One vector is turned by the same rotation once a step. Each row is the vector after some number of steps, and that number follows the row.
The counts run from 0 to 202.
[120  97 132 101 123 125 169 116 196 113 173 108 136  86  75 110 158 139
 175 102 152 134 179 160 142 161 172  99 139 114 113 119 130 146 130 138
 100 137 145 121 128 119 122 114 125 174 176 182  92  97 118 113 113  78
  97 144 124 138 135 179 158 154 108 104 148 178 180 146 100 125 135 133
 125 153 145 161 133 155 140 151  98 122 152 102 148] : 171
[154  97 134 114 147  69 178 132 110  98  90 130 159  68  69 119 128 138
 120  86 104 108 141 150 146 168 127 142 112 111 127 126 125 108 102 117
 106 147 160 129 115 112  88 116 102 123 120 138 114 147  99 158 152 146
 123 124 126 114 170 170  99 191  94 141 122 165 153  94  91 110 114 127
 137 149 165 141 176 168 109 110 181 156  89 132 136] : 109
[165 149 160 165 162 114 163 124 133  64 120 144  95 128 162 130 143 116
  91 105 131 162  91 104 144 126 108 140 159 148 166 143  87 138 109 163
 106 123  82 133 115 128 121  82 131  92 164 116 121 115 158 105 122 140
 105 117 142 167 141 155  82 174  88  93 133 116  73 137 131 159 128 144
 180 157 105 133 140 128 115 145 164 135 122 181 134] : 89
[181 140 144 163 147 121 162 115 168  84 115 144 104 120 146 125 161 123
 114 108 139 161 114 127 142 125 118 136 134 149 172 117  92 150  92 150
  84 130 107 134 131 128 108  76 124 118 173 125 122  88 124 123 124 139
  88  86 135 144 165 161 111 152  84 133 122 110  64 165 127 154 155 134
 159 131 120 148 167 107 142 104 173 137 112 205 119] : 22
[ 99 143 104  91 145 145 105 109 107 165 101 121 185 141  50 155 119 115
 112 186 102 107 153 119 107 158 145 105 111 140  81 161 109 146 125 145
 116 125  97 139 140 146 135 146 139 131  84 117 168 106  69 147 173 102
 164  96 138 119 117 117 186 112 150 123 126 126 149 169 148 148 130 140
 108 160 154 109 118 123 106 117  52 109 176 104 150] : 124
[ 50  70 135 119 142 143 132 130 109 157 173  90 191 157 101 117 136 106
 137  85  99 108 133 118 157 150  92 101  88 119 123 126 141 132  82 137
 126 119 135 123 161 127 105 159 184 132 130 157 122 109 124 146 160 142
 152 123 114  78  95 121 179  97 201 123 100 132 193  96 125 134 141 112
  83 147 103  99  92 116 129  91 118 128 113 124 144] : 54
[111 146 110 131  92 158 121 103 185 156 139 143 103 123 148 118 133 121
 150 148 158 129 154 160 116 103 170 155 170 131 114  95  90 154 167 157
 121 132  95 140 154 163 118  96 112 148 166  97 133  97  76 101 104  80
  98 106 147 154 121  91 137 116  91  90 145 113  87 157 159 175 115 142
 151 124 114 131  96 129 160 146  86  88 198 127 146] : 84
[139 179 106 152 146 117 115 125 119 141 137 145  70 193 200 136 113 143
 143 143 149 166 124 132 111 152 116 132 123 153 166 132 132 138 121 143
 125  87 137 118  94 144 156 160 138 140 111 130 146 140 178  96 125 139
 128 100 118  97 104 166 144 101 171 184 116 118  69 110 149 142 137 168
 150 105  84 105 126 115 144 119 133 145 119 161  56] : 139
[136 121 138 141 147 125 174 114 115 122 130 110 119 137 154 147 109 125
 134  95 138  98 137 151 136 140  70 165 127 132 149 147 119  91 126 135
 141 111 124 127  63 121 155 164 144 122 161  92 151 124 160 103 136  84
 133  99 143  65 190 142 126 140 183 179 100 130 106 102 119 145 160 183
 145 130 111 113 110 134 164 117 170 151  76 159  92] : 2
[103 128 125 156 110 180 121 109 150 179 108 133 143 131 161 136 126 101
 116 116 101 106 136 146 114 118 104 192 135 121 151  98  91 152 124 135
 114 161 113 143 145 144 103 114 122 135 154  84 160  76  66 111 131 129
 109  80 106  92 154  87 152  90 124 133 123  88  95 150 138 157 188 111
 113 114 143  95 126 102 170 111 122 134 157 169 134] : 142
[109  70 142 112 127 129 131 123 154 125 156  94 206 150  85 149 162 121
 142  89 133 112 133 106 176 115 146  73 116 127 144 118 148 143  78 131
 103 129  98 111 180 124 118 121 166 134 140 181 113  73 117 164 138 149
 151 128 113 106 114 159 176  87 156 128 130 162 177 122 131  97 146 118
  84 152 145 133 134 131 133  94 125 112 124 141 131] : 181
[109 139  85  93 155 149 123 121 109 141  91 132 169 140  38 162 116 126
 100 185  91 107 138 150  77 172 126 115 110 118 101 159 116 133 141 117
 147 148 123 135 102 144 165 183 131 128  71  98 143 134  90 137 166 119
 167 115 129 126 132 110 144 153 139 134 142 152 147 144 136 107 141 141
 121 133 178 104 129 122  93 145  74 135 152  98 167] : 57
[ 88 107 152  73 152  91 145 154 148 125 156  99 155 128 105 115 148 110
 152 130 115 159  98  88 115 131 149  69 120 111 116 127 129 172 137 101
 111 109 109  99 177 112 120 136 148 118 120 186  95 115 128 152 128 135
 150 182  94 153  63 144 124 123 135  73 114 156 184 108 146 105  99 103
 120 135 110 144 107 137 109 126  92 124 141  72 169] : 173
[120 137 155 165 146 131 148 122 144 152 127 155  98 101 174 113 129  98
 120  91 112 151  99 122 142 136 105 166 151 127 176 107  84 148 110 148
  96 143 102 128 121 135 115 107 134 134 183  96 123  67 103 111 123 107
  91  95 138 120 156 122 123 115 138 127  89  78  66 125 142 203 149 130
 138 119  83 128 119 111 157 102 145 126 123 169 114] : 82
[ 96 175 127 132 122 174 129 109 118 188 120 127 137 139 156 139 147  96
 103 136 120 100 107 151  83  95  91 191 146 110 141 109  93 129 157 106
 124 150  81 114 128 131 125 132 115 123 175  79 137  83  68 139 118 104
 132  98 121 117 169  58 129  98 142 123  84  91 108 126 156 139 154 107
 107  95 148 107  82  96 150 136 120 128 152 131 146] : 75
[147 167 110 109  91 136 115 148 158 126 131 143  98 147 184 139 130 126
 139 176 153 145 118 129  57  80 146 143 179 133 117 108 118 155 208  65
 135 132  96 117 107 116 148  96  84 139 137 109 100 128 126 105  93  97
 129 136 111 166 146 114  97 131  89 107 134 147 126 116 147 117  91 132
 159 106 156 140 105 132 161 193 118 120 170  91 139] : 18
[ 87 150 106 156 129 196 125 123 137 161 126 150 115 127 148 125 130 104
 133 137 119 109 159 172  78 128 103 208 154 109 122 100  85 138 154 116
 129 156 102 150 106 127 126 101 114 155 164  62 141  85  76  95 120  87
 134  98 111 124 153  74 128 116 132 125 113 108 122 139 142 170 153 135
 113 105 144 117  95  97 154 159 101 124 148 130 149] : 143
[139 123 118 153 133 130 125 126  90 112 103 119 141 160 118 155 113 140
 100 110 140  90 155 134 151 141  88 138  91 154 136 156 144 119 108 145
 159  93 130 157  84 121 117 113 160 138 107 115 181 126 156 139 158 122
 156  70 156  77 185 131 144 112 182 187 122 149 118 121  98 152 148 180
 130 149 111  91 121 134 148 104 199 150  92 179  95] : 129
[147 159 130 177 158 114 177 131 133 114 111 150  82 118 162 125 136 105
 119  93 112 144 103 131 115 152  94 194 146 118 171 126 100 133 102 144
 101 157 123 128 106 139 132 127 121 118 173  84 123 105 121  93 135 140
  85  98 123 134 156 135 102 149 120 148 104  90  49 134 145 164 162 134
 162 114 113 127 147  90 153 116 168 149 109 195 107] : 149
[132 118 129 102  76 124 102 136 174 131 158 134 106 142 180 113 133 121
 147 110 119 125 120 129 116  67 135 107 158 132 131  67 121 156 160 104
 111 120  96 128 188 108  73  77 108 135 158 149 101 133  96 127 100 132
 116 157 119 158  72  98 112 103  97  80 122 118 132 107 128 113  75 109
 138 136 112 137  98 151 147 143 120  96 167 107 153] : 26
[170 167 109 142 111 135 124 101 178 100 117 126  85 169 177 147 133 167
 140 170 167 154 160 122 105 102 139 127 146 181 136 148 130 146 154 117
 147 107 106 132  59 138 164 145 110 149 121 116 133 133 179  90 121 108
 106  87 138 109 170 158 123 123 134 181 142 172  59 161 131 108 143 172
 167 122 111 136 114 127 162 151 143 141 140 147  93] : 11
[169 110 135  95 148  75 167 128 124  96  72 132 189  66  63 137 132 133
  85 128 110  92 119 132 134 120 138 115  99 136 131 159 115 114 116 109
 110 152  94 131 115 127 116 123 118  94 102 123 124 132 106 174 143 141
 138 127 146 141 178 153  84 182  71 116 145 175 138 135  95  96  96 132
 145 165 173 135 174 166 104 143 167 155 124 136 164] : 176
[103 139 152 146 127 138 140 162 136  89 148 120 112 132 187 137 158 133
 108 105 130 137  78 102  80  92  70 164 160 124 145 133 105 163 152  98
 120 146  99 122 106 134 155 105 113 120 167 105  93 134 152 102 109 113
 130 161  86 175 131  88  84 165  88  77 126 146 119 106 126 112 153 104
 131 121 129 123  96  92 124 174 143 125 103 134 183] : 155
[120 141 122  53 172  95 128 149  88 151  88 139 160 119  40 137 100 123
  87 165 117 120 133 141 102 151 140  88 108 127  93 176 112 119 155 112
 113 123 108 105 115 101 124 126 106 110  89 119 149 121  78 152 147  97
 170 116 122 146 137 133 118 162 145 113 103 145 175 111 127 139  64 143
 124 149 149 137 130 143  83 151  84 125 136  61 160] : 184
[135 134 127 111 135  94 112 153 125  77 140 141 131 128 103 117 156 140
 112 148 114 164 128  99 107 141 148  60 118 145 105 161 125 155 130 149
 130 111 123 127 152 114 125 122 146 116  85 162 120 182 164 126 135 134
 145 163 114 191  69 139 118 168 100  77 188 172 155 142 137 111  77 134
 175 167 127 136 129 129  70 166  92 125 147  94 159] : 38
[133  97 102  93 127  91 142 132 131 147 136 115 142 123 106 121 119 154
 183  97 124 108 182 165 150 179 124  99 101 115 121 100 176 115 112 105
 131 128 205 133 112 117 113 171 144 172  78 178 113 143 136 128 126 139
 124 128 114  62 146 176 165 130 176 166 131 171 175 107 123 104 144 146
 105 130 146 122 155 157 138 121 125 123 120 105  88] : 52
[ 90  87 138 123 109 129 143 148 139 115 175 133 145  81  89  88 168 116
 129  72 126 106 150 144 132 117 122 150 138  90 138  76 123 145 126 111
  98 149 117 146 163 101  86  66 108 170 207 150 102 109  69 131 113 123
 127 157  94 164 140  99 124 157 101  82 139 156 192 104 110 140 133 104
 115 150 156 148 112 143 130 146 135 105 105 118 176] : 35
[137 139 130 108 102 124 121 140 172 163 167 157  73 118 171  92 120 111
 178 127 136 162 132 159 132 108 169 121 170 103 133  64  99 160 167 107
  88 115 135 124 173 114  84  90 108 151 160 158  84 112  93 115  91 129
  85 147 125 166  95 111 124 116 105 100 119  94 134 108 136 155  84 116
 147 115 114 167 118 144 151 137 104 109 187  94 124] : 25
[184 174 150 123 159  59 153 140 140  92 128 172  53  96 129  89 119 116
 127 127 150 190 119 138 129 164 162  99 134 132 132 121 116 137 114 152
  89 121 146 126 136 114 114 101 128 125 114 159 100 148 147 102 144 150
  83 139 148 184  99 191 107 178 115 115 131 115 106 116 145 148  77 135
 200 127  99 153 177 138 102 131 124 153 124 134 101] : 31
[ 96 113 128  89 147 104 126 164  80 120 142 125 187 141  75 129 147 112
  94 112  79 107  90  98  89 138 108  97 102 111 126 134 131 137 108  87
 124 142 136 113 157  99 126 140 148 117 103 151 112 141 114 162 139 169
 157 177  85 136  93 130 132 155 138  91 123 139 181  95 146  84 126  93
  97 122 146 116 125 117  75 133 103 129 104  99 174] : 47
[189 152 135 160 140 120 157 107 173  85 109 168  91 106 153 115 148 134
 111 126 139 182 121 136 132 152 160 145 163 139 162 122  93 149 110 167
 100 127 108 141 125 146 107  93 127 125 163 127 115 121 124 106 128 142
  87  98 156 152 153 163 120 177  86 114 145 124  68 169 129 153 137 159
 207 138 114 147 161 120 128 115 142 146 128 191 135] : 90
[172 114 154  97 137  52 169 140 136 103 122 155 115  84 154 118 131 133
 131  85  90 150  78 119 131 116 140 129 125 110 153 103 130 123 129 111
 104 135 148 118 142 116 120 152 123  89  94 150  70 147 139 141 124 178
 100 174 126 134  92 170  63 173  93 107 109 153 100 100 140  88  91 102
 151 118 122 157 174 154 101 124 169 143 113  93 138] : 167
[ 93 153 101  97 111 151  82 115 103 195 106 117 168 161 153 165 114 116
 127 177  88 105 104 142  94 105 119 124 120 134 120 124 124 121 146 118
 157 112  97 126 154 135 142 187 141 100  69 103 135 126  99 147 141 116
 148 135 129  90  81 100 150  61 161 135 104 126 129 131 162 113 112 136
 118 117 117  86 100 121 130 134  78 126 182 101 128] : 66
[133 143 145 166 139 134 161 119 143 135 135 136  91 130 188 128 129 109
 145  83 126 154  93 126 108 125 105 172 146 143 199 106 131 145 107 126
  89 118 119 118 118 152 126 130 120 123 160 116 118  86 133 109 108 154
  99 100  98 115 149 155 109  99 142 166  96 101  70 101 139 157 179 114
 136 106 109 131 123  88 169 101 174 157 103 169  95] : 81
[117 100 150  79 134  97 123 137 113 100 123 110 186 128 120 133 153 113
  97 116  93 132  84  91 134  93 118  70 108 127 120 138 123 162 105 103
 116 127  95 103 203 123  99 154 146  68 104 166 103 136 131 171 147 154
 150 194 129 147  73 130 111 127 136  80 101 149 162 108 137  82 101 117
 123 146 129 141 120 135  82 126 118 117 129  75 186] : 174
[117  82 119 117 105 116 139 126 170 123 169 134 141 116  75 100 131 138
 153 120 122 118 187 147 168 163 167  86 112 114  82 120 125 118 114 167
 124 118 155 162 154 131 100 106 160 166 137 189 132 136 110 112 134  95
 131 139 144 138 113 140 177 148 136 117 166 166 195 122 101 151 109 158
 123 166 133 137 132 167 120 104  79 101 132 110 138] : 44
[ 86  75 155 128 112 142 166 141 179 111 184  92 133  92 147  79 146  98
 132  63 113 118 128 136 149  97  99 143 145 106 134  97 112 136 124 139
 120 132 114 119 171 124  88 113 131 133 223 144 100 115 111 123 111 103
 114 166 105 154 120  98 116 157 104  62 118 128 150  94 124 145 132 115
 124 148 115 151  87 150 148 130 131 115 133 106 169] : 162
[117 110 143 125 157 123 161 124  97 137 138 112 168 152  71 129 126 111
 111  98 142 123 152 124 131 155  90 102  99 142 155 135 139 127  88 113
  99  98 140 119 111  88  96 115 134 155 139 145 140  92 120 146 143 125
 156  95 101  69 176 168 152 110 195 182  92 128 143 112  94 146 152 148
  92 136 138 133 141 130 142  99 163 140  73 154 107] : 189
[109  80 132 112 123 109 142 138 139 129 157 125 128  86  82 106 128 121
 138  85 109 111 193 160 192 182 142 118 119 103 111 108 116  97  96 163
 114 124 157 158 162 107  71 101 144 152 148 146 145 135 101 122 118 101
 124 120 154 128 133 141 162 168 130 120 150 136 188 111  92 174 106 160
 128 176 120 137 148 183 130 110 111 101 113 105 131] : 43
[125 165  94 124 150 145 161 120 125 133 123 123  97 171 140 145  94 135
 104 137 150 124 137 151 105 147  93 149 112 146 141 154 125 122 151 130
 133 102 139 133  50 125 171 141 129 145 132  96 154 145 170  92 133  76
 149  80 138  84 189 140 123 123 171 180 102 143  82 125 135 172 137 169
 142 123 116 123 128 127 158 140 149 144 105 139  95] : 70
[122 140 109  91 126 111 109 147  78 133 104 140 163 173 128 164 105 141
 110 128  89  89 122 137  97 110  85 124  90 133 133 132 153  94 140  89
 166 104 146 120  98 114 136 158 131 122  51 121 148 157 146 158 123 149
 169 135 105  72 150 117 104 104 167 173  86 156 133  77 123  90 105 116
  96 122 142  97 139 129 109 137 151 141 120 120 103] : 127
[164  78 136 127 103  89 189 108 153 110 121 114 140  69 134 110 120 128
 132  71 126  96 146 150 204 122 131 136 125 122 145 119 103 110  88 158
 126 138 130 145 162 121  79 116 130 109 161 157 122 127 114 141 124 126
  94 134 154 109 161 165 111 170  98 113 144 144 135 108  81 143 111 147
 143 159 119 140 162 188 136  91 178 128 110 134 132] : 169
